One turn moves each row of this set onto another row. After a few examples, where does it send each row asked below?
votav: [-10  20  13 -21   1  -5   1  11  51  -6 -17   8   9 -10 -31  43]
Lalo: [ 13 -29  -2  24 -27 -49 -13 -38  10  33 -30   0   3   4  -9  29]
fogip: [ 14   9  -5 -19  -8 -23 -45  11  23  26 -60  24  12  12 -26  -6]
riku: [  1  37   9 -16  -1  13 -18  -1   6  -2 -18  25   5  33 -39 -13]
teril: [-13   7  18 -16  -9  -3   0   9  51  -4  -7  12  13 -16 -29  46]
nov: [ 44  -5  -7  32 -20   6  -8 -13   6 -25  14 -14   1  -5 -28  16]
lomeb: [ 42   6 -11  29 -23   4 -14 -16  -4 -22  15 -14  -5   5 -35  17]
Rebu: [ 43  -5  -8  28 -32   7 -13 -23   9 -23  18 -12  -7   5 -23  16]
zomoz: [  5 -30  -8  28 -17 -51 -10 -27  11  26 -26  14   6  -1  -3  35]
Mavu: [  3 -29 -15  21 -21 -54 -15 -27  15  35 -34   8   5   7 -12  31]
favi: [ -1  33   8  -9   1  13 -22  -1   4   0 -15  20  -5  28 -41 -18]
riz: [ 31 -12 -24 -20 -28  -2 -30 -25 -12  23 -21  21   2  29 -42 -10]
rutik: [ 34  -5 -23 -11 -34   0 -30 -23 -14  17 -24  20   5  26 -48 -14]
nedas: [-13  17  18 -17   0 -11  -3   4  54 -11  -1  14   7 -17 -28  36]
Lon: [  8 -32   0  17 -22 -55 -14 -30  16  26 -37   5   3  -5  -6  29]
bod: [-10  11  17 -22  -2 -23   0   5  54  -6 -13  14  15 -15 -29  39]
ripu: [ 13  11  -7 -12  -4 -24 -40   1  24  34 -58  24  16  14 -28  -9]
pumu: [ 41  12  -8  29 -29  10  -9 -16  14 -28  18  -6  -7   2 -28  15]

Mavu moves to votav
riz moves to fogip
pumu moves to Lalo
Where do these go?
riku moves to rutik
zomoz moves to teril
Rebu moves to Lon

One turn moves each row of this set onto another row. After a few examples, where does it send each row asked below?
giri: [-16   9  19  -7  17  17 -14  19  -2  12 -24   0   9 -15  24 -15   8   2]
modif: [ -1  -3 -25  11  42 -11   4  -6 -19 -16   8  16  47   5 -11  19   5 -11]
Kad: [  2  22   8 -49  11   4 -16   7  11  48   5  -3  11  -8 -21   7   4 -16]
lilop: [  1  -2  -8 -12 -11  15  26  41  27  -6  21 -21 -13 -10 -12  22  30  -5]
nin: [-35  30  21   0   9  -3  12  -1   0 -13 -14  23  12  17  21  30 -10  -6]
moto: [ -6  -5 -34 -14  16   9 -30  -2 -13  34   1 -23 -11  33 -11  36  -6 -14]
bik: [-33  21  15   4 -22 -20  -2  37 -11  16   7  -5  17  23 -31  19  36  -2]
lutu: [ -1  45 -12  23 -27  15  -8   1  36 -28  -7  15  -2  11 -18   5  -3  -6]
gudet: [ 29   1  -1  13  21  32   8 -20  -7   1 -12 -19  29  -2  24   6   1  -1]
fida: [ -6  -5  13 -44  -3   7   1   0   2  -1  -3   6  14  51 -43  -7  29  -9]
tosom: [ -6  51   5   0   1  -2   4 -28  -9  42  20 -37   2  14 -25   9  -9  -4]
pifi: [-32  21 -23   0  21  -6  20 -12   0 -13 -13  33  27   4  -7   9 -12 -34]
Dob: [  6  32  -8  24  -7   0 -10  45  23  -3  -7  -1  -5  24  -4  12   4  27]
niten: [  6  12 -34  27  -6  36 -12   2   7 -16  23  17   3  -5 -27  -5 -15 -23]
gur: [ 13 -11 -23  16 -15  -2 -18 -14  15  24  18   7  -7  15   0   8  50 -13]
lan: [ -2   3  -3 -51   7   3  -1   6   7   0  18  -1   6  44 -56   2  17  -7]
tumal: [ -6  18   5   6 -21  18   3   4 -28  -6  28 -19  32  -4 -41  24   7 -43]
ver: [-12  21   4  -7   5   8  22 -16 -16  -6  23 -42   3  47 -50   4   7   9]
netek: [-10   6   9   4  39  -5  -5   7 -11 -15   5   0  24  10  15  43   0  19]
gote: [  8  36  11  12  -1   5  11 -39 -14  45  14 -31  21   8 -17   8   5  -7]
Bapu: [ 21  -3 -29  32   9  21 -16  35  -8  12  20   8   3  21  -8   3  -4   8]
katu: [ -5  -2 -15  11  16  21  45  -9  16 -22  -2  -4  32 -18 -16  -7  19   5]
biluf: [ 21  14 -11   9 -27  19  12  -4   5 -14 -16 -30 -10  41   8   9  18 -34]
kas: [-14  24 -33 -15 -11  -2   9 -28  37  -1  -8 -14  -2  28 -34  48   8 -11]
Mal: [-21  -5  -7  -2   4   7  13 -13  25  -1 -31  31  11  18   4 -18  30   4]
borot: [-28  13  -7  -6  14  12  32 -22  -4  -7   7 -44   1  25 -50  -2   8  13]
zazo: [-22  21 -26  14  -4   4 -16  12  -3   0   1 -35 -16 -25 -14 -18  20 -30]
Sebo: [  4  34   8 -39  -3  -7 -17  -3   5  47  20   7  14   9 -34   3   8 -23]

modif moves to pifi
gudet moves to katu
lan moves to Sebo
Where do these go?
niten moves to lutu
bik moves to moto
gur moves to zazo
borot moves to fida

